In the data rows, the value 128 means zero.
Some points, each followed by its number:
[156 152 169 177 174 101  65 141  97  87 134 149 244 176 128 119] 0
[167 108 159  87 164  99  69  84 149 115 128 166 248 162 129 192] 1
[144 149 159 111  94 133  94 100 113 118  88 136 192 133 129 161] 2
[143 118 135 122 173 116 129 110 159 100 142 142 162 129  94 173] 3
[119 102 121 124 120 130 136 147 155 100 119 109 120 103  98 139] 4
[ 90 147  78 121 112 166 221 142 176 124 147 119   0 112  90  58] 5
[123 154 189 127 124 131 164 127  89 182 100  99  84 113 145 131] 6
[165 110 141  75 161 143 119 138 203 115 105 147 128 157  92 208] 7
[123  98  92  99 113 129 118 126 150 119 112 149  96 118  95 165] 8
[142 140 166 104 148 144 142  97  95 145 104 157 112 161 143 151] 9
[ 95 191 131 159 165 134 201 150  74 167 135 124  58 153 156  65] 10
Which five points above are nearest to each new point, looking only along the 3 directions in which the numbered points spread most? Their numbers follow each, smallest number first.
[ 92 112 124 114 114 147 195 121 146 154 150  99  52 120 129 112] 4 5 6 8 10
[134 146 148 145 124 124  96 165 124 128 162 125 212 138 110 137] 0 2 3 4 9
[188 154 166 125 143  80  36 116  82 116 135 133 246 160 112 174] 0 1 2 3 9
[152 128 116  97 157 141 107 106 121 128  93 159 126 128 136 182] 2 3 7 8 9
[151 152 164 133 132  92  75 151 107 120 137 129 214 137 136 153] 0 1 2 3 9
[109  93  83 105 115 129 161 112 147 109 134 137  89 133  96 121] 3 4 7 8 9
[ 75 151 134 124 161 187 197 170 140 142 152  81  26  93 140  47] 4 5 6 8 10
[159 115 108 136 134 126  76 119 142 125 102 120 126 138 159 150] 2 3 4 8 9
[ 74 127 156 154  76 169 139 166 112 174 147  98 123  83 202  56] 4 6 8 9 10
[163 143 144 138 148 118 120  97 141 120 138 124 112 110 113 131] 2 3 4 8 9
[155  82  93 125 114 121  70  94 138 127 106 132 211 160  78 184] 1 2 3 7 8
[125 132 141 116 126 117 133 141 117 137 133 107 105 111 162 113] 3 4 6 8 9
[115 104  97  98 110 146 195 121 147 148 159 110  37  80  97  93] 4 5 6 8 10
[133 111 117 138  99 133 191 123 133 149 112 113  83 111 153 121] 4 6 8 9 10
[152 123  94 123 112 110  88 129 153 124 132 137 118 134 125 138] 2 3 4 7 8
[ 87 111 104 178 102 129 119 146  86  99 152 114  91 129 158  70] 3 4 6 9 10
[120 117 108 160 115 139 142 130 150 119 132 120  92 154 128 100] 3 4 6 8 9
[130 141 119 150 114 120 113 120 116 115 141 129 182 115 107 123] 2 3 4 8 9
[155 131 154 148 101 108  61  94  63 145  95 137 228 154 158 148] 0 1 2 3 9
